The rows below fall into families. The same turns and mirrors carry the whole set onto itself and the rows of a family onto each other. For each named row, which other rows are in its family? Write them in the order they are listed.
These 32 rows form 4 families of 8 rows each.
q_994: [-2.37  0.18  1.62  0.41 -0.12 -0.91  1.99  2.07  0.60 -0.04  2.65  0.94
  0.37 -0.68 -0.54  0.10 -1.11 -0.89  0.00  0.01  0.24 -1.30  0.30  1.01
 -0.66  1.67  1.75 -0.66  0.96  4.22  1.82]
q_446: [ 0.68  2.50  2.06 -0.03 -1.00  0.79  1.38 -0.47 -0.27  0.10  1.63 -0.42
  1.24 -1.80 -0.11 -1.15 -2.83 -1.38 -1.12 -0.55 -0.36 -0.17  0.90  0.48
 -0.80 -0.23 -0.42 -0.38 -1.29  0.56  1.31]
q_262: [-0.76  2.49  1.21  0.62  0.02  1.14  0.29 -0.45 -0.22  1.39  3.19  1.71
  0.72 -0.40 -0.13 -0.02 -1.05 -0.62  0.97 -1.34  0.33 -3.31  0.04  1.65
 -0.14 -1.24  0.05 -0.22 -1.14  2.13  1.78]
q_707: [-2.66  3.07  2.20  0.00 -0.21  1.90  1.47  0.42 -2.60  1.70  0.83  0.45
  0.11 -1.84 -0.78 -2.05 -0.75 -0.24  1.82  2.13  1.93 -1.58  0.80 -1.39
 -0.34  1.10  0.92 -1.10  0.07  0.62  2.15]
q_20: [-1.96  1.80  3.27  3.22  0.11 -0.02  3.06  1.25 -0.75  0.05  1.73 -0.61
  1.47  0.44  0.66  0.01 -1.94 -0.96 -0.05  0.11 -1.21  0.56 -1.18  1.89
  1.50  1.04  0.48 -0.53  0.58  2.23  2.17]
q_909: [ 0.10  2.73  1.82  0.67 -0.79  1.25  2.34  0.01 -0.11 -0.05  1.63 -0.79
  1.37 -1.49 -0.14 -1.87 -2.34 -0.96 -1.25 -0.54 -0.01  0.30  0.45  0.16
 -0.24 -1.15 -0.72 -0.04 -0.47  0.56  0.64]
q_730: [-0.54  1.69  2.10  0.16  0.16  1.00 -0.22 -0.58 -0.87  0.90  3.00  1.17
  0.29 -0.31 -0.21 -0.56 -0.98 -1.06  0.90 -1.05  0.45 -3.47 -0.07  1.95
 -0.41 -0.71  0.08 -0.51 -1.94  1.80  1.29]
q_880: [-2.22  1.38  0.83  2.34 -0.12 -1.14  1.39 -0.79 -3.02  1.19 -0.07 -1.03
  0.45 -1.08  0.72 -0.37  1.61  0.42  1.26  0.91 -1.37 -1.60 -0.47  0.60
  1.60 -0.50  2.07 -1.09 -0.23  1.63  2.82]
q_444: [-0.66  1.90  1.75  0.42  0.13  1.25 -0.22 -1.14 -0.02  0.82  2.90  0.89
  0.67  0.22  0.17 -0.49 -1.09 -0.76  0.82 -1.23  0.30 -2.97  0.34  1.58
  0.36 -0.81  0.02  0.10 -2.03  2.04  1.76]
q_778: [-1.85 -0.23  1.11  1.20 -0.57 -1.29  0.73  0.08 -1.02  1.63  0.06 -1.85
  0.74 -1.06 -0.63 -2.04 -0.32  0.68 -0.41  1.33 -1.63 -1.19  0.23 -1.69
  0.06 -0.82 -0.47 -2.21  1.76  3.47  1.44]
q_640: [ 0.38  2.30  1.50  0.27 -1.00  0.62  1.36 -0.05 -0.64 -0.28  1.50 -0.63
  1.40 -1.29 -0.19 -1.56 -2.74 -0.90 -0.69 -0.78 -0.29  0.22  0.91  0.45
 -0.84 -0.45 -0.25 -0.46 -1.23  0.09  1.04]
q_23: [-1.60 -0.55  0.91  1.39 -0.87 -1.63  0.18 -0.15 -1.29  0.81  0.61 -2.08
  0.98 -1.42  0.28 -1.70  0.22  0.45 -0.37  1.21 -1.54 -1.55  0.24 -1.75
 -0.33 -0.02 -0.41 -1.78  1.38  3.26  1.91]
q_234: [-2.20  1.70  3.06  3.12  0.00 -0.28  3.30  0.83 -0.73  0.67  1.19 -0.30
  1.86  0.40  0.37 -0.01 -1.67 -0.46 -0.30 -0.58 -0.66  0.50 -2.52  1.34
  1.62  0.44  0.56 -0.54  0.71  2.32  2.30]
q_838: [ 0.52  2.67  2.18  0.78 -0.82  1.37  1.53 -0.04 -0.73 -0.50  1.96 -1.59
  1.11 -1.29 -0.33 -1.73 -2.50 -1.57 -0.79 -0.04  0.11 -0.19  0.64  0.19
 -0.78 -0.60 -0.22 -0.43 -1.27  0.09  1.14]
q_506: [-2.38  1.33  0.94  2.45 -0.14 -1.17  1.79 -0.65 -2.71  1.02 -0.38 -0.65
  1.10 -0.67  1.48 -0.33  1.22  0.35  1.07  2.00 -1.09 -1.87 -0.45  0.64
  1.22 -0.16  1.82 -0.81 -0.54  1.83  3.15]
q_94: [-2.29  0.61  2.03  0.21 -0.14 -1.12  2.10  1.82  0.96  0.63  2.15  1.22
  0.67 -0.90 -0.41  0.38 -0.91 -0.65 -0.18 -0.11  0.22 -1.14  0.02 -0.18
 -0.73  0.80  2.08 -0.98  1.40  4.12  2.43]
q_248: [-2.33  0.12  1.95  0.81  0.32 -0.45  1.81  2.34  0.67 -0.03  2.69  1.19
  1.06 -0.49 -0.01 -0.15 -0.52 -0.92  0.13  0.12  0.81 -0.95  0.06  0.15
 -0.19  1.57  1.92 -0.72  1.03  4.18  2.52]
q_503: [-2.30  0.16  1.75  1.12  0.49 -0.49  2.38  2.62  0.48  0.21  2.26  0.94
  1.16 -0.59 -0.26  0.30 -0.64 -1.26  0.30  0.05  0.91 -1.08 -0.03  0.64
 -0.27  0.88  1.72 -1.10  0.86  4.13  2.35]
q_467: [-2.87  2.98  2.23  0.13 -0.13  1.65  1.12  0.60 -2.79  1.38  0.43  0.21
  0.14 -2.30 -0.97 -1.67 -0.77  0.05  1.83  1.59  1.81 -0.87  1.02 -1.16
 -0.36  1.56  1.44 -0.89 -0.15  0.58  1.79]
q_208: [-2.37  1.53  2.84  3.40  0.73 -0.44  3.10  1.69 -0.57 -0.26  1.21  0.03
  1.42  0.60 -0.10 -0.02 -1.96 -1.29 -0.34  0.01 -0.81  0.19 -1.65  1.28
  1.18  0.39  0.45 -0.94  1.07  2.46  1.77]
q_792: [-2.92  2.50  3.29  1.02  0.43  2.00  0.11 -0.25 -2.27  2.16  0.66 -0.61
 -0.11  0.14 -0.94 -2.37 -1.75 -0.01  1.80  1.05  0.21 -2.55 -1.15 -1.23
 -0.04  0.58 -1.86 -1.08  0.93  1.54  1.06]
q_24: [-2.55  1.33  1.00  2.34 -0.12 -1.20  1.37 -1.46 -2.85  1.60  0.04 -1.22
  0.58 -0.91  0.67 -0.46  1.40  0.92  0.58  1.16 -1.19 -1.74 -0.31  0.70
  1.24 -0.42  1.89 -1.00  0.14  2.02  3.23]
q_605: [-2.06  1.66  3.00  3.21  0.56 -0.43  2.81  1.70 -0.91 -0.11  1.12 -0.05
  1.10  0.82  0.06 -0.16 -1.96 -1.04  0.15 -0.52 -1.12  0.70 -1.77  1.24
  1.27  0.95  0.69 -0.74  1.13  2.03  2.16]
q_466: [-2.58  2.93  2.09  0.45  0.02  1.78  0.88  0.09 -2.36  1.23 -0.13 -0.05
  0.23 -2.32 -0.90 -1.93 -0.54 -0.37  1.07  2.35  1.45 -1.20  0.89 -1.24
 -0.61  1.75  1.55 -0.53 -0.03  0.43  2.51]
q_111: [-1.70 -0.41  0.82  1.05 -0.63 -2.22  0.72  0.23 -1.38  1.24  0.11 -2.36
  0.19 -0.42  0.19 -1.80 -0.44  0.30  0.02  1.20 -1.23 -1.43  0.20 -1.38
 -0.26 -0.01 -0.37 -1.72  1.28  3.67  1.81]
q_385: [-2.56  2.72  3.37  1.35  0.55  1.76 -0.57 -1.05 -2.58  2.63  0.91 -0.35
  0.37 -0.19 -0.98 -1.80 -1.75  0.40  1.41  0.01  0.35 -2.12 -1.30 -0.69
  0.22  0.41 -1.69 -1.61  0.89  2.55  1.19]
q_813: [-3.21  2.29  3.62  1.50  0.52  1.70 -0.60 -0.52 -2.07  1.87  1.04 -0.69
  0.13  0.05 -0.92 -2.02 -1.80  0.20  1.89  0.76  0.26 -2.21 -0.76 -1.28
  0.13  1.02 -1.95 -0.98  0.78  1.94  1.19]
q_362: [-1.84 -0.24  1.21  1.16 -0.84 -1.81  0.71 -0.18 -1.64  1.19  0.08 -2.32
  0.90 -1.55  0.27 -1.40  0.32  1.06 -0.52  1.19 -1.52 -1.42  0.40 -1.09
 -0.82 -0.05 -0.07 -1.60  1.67  3.05  2.20]
q_166: [-2.56  3.49  2.59 -0.21 -0.11  1.75  1.59 -0.33 -2.05  0.77  0.05  0.07
  0.43 -2.82 -0.96 -1.70 -0.31 -0.02  1.20  1.45  1.76 -0.88  0.95 -1.48
 -1.00  0.88  1.16 -0.90  0.25  0.92  2.30]
q_459: [-2.50  1.55  0.66  2.43 -0.31 -0.37  2.12 -0.79 -2.41  1.42 -0.31 -0.29
  1.18 -1.43  0.14 -0.32  1.73  0.81  1.41  1.43 -0.94 -1.99 -0.59  0.44
  1.38 -0.61  1.66 -1.30 -0.25  1.69  3.60]
q_71: [-0.26  2.13  1.80  0.27  0.09  1.52  0.13 -1.39 -0.06  1.30  2.55  0.64
  0.34 -0.36  0.02 -0.31 -1.33 -1.06  0.43 -1.45  0.00 -2.70 -0.21  1.86
  0.21 -0.65  0.15  0.09 -2.06  2.13  1.80]
q_639: [-2.48  1.84  3.55  1.31  0.82  1.29 -0.78 -0.39 -2.48  2.86  0.56 -0.70
 -0.40  0.05 -0.98 -2.07 -1.48 -0.11  1.65  0.59  0.21 -2.34 -0.74 -0.62
  0.18  1.07 -1.81 -1.20  0.92  1.80  1.62]

Which other rows belong to the same family as q_248? q_880, q_444, q_640, q_23, q_467, q_605, q_813
Which other rows belong to the same family as q_385? q_262, q_909, q_778, q_234, q_94, q_166, q_459

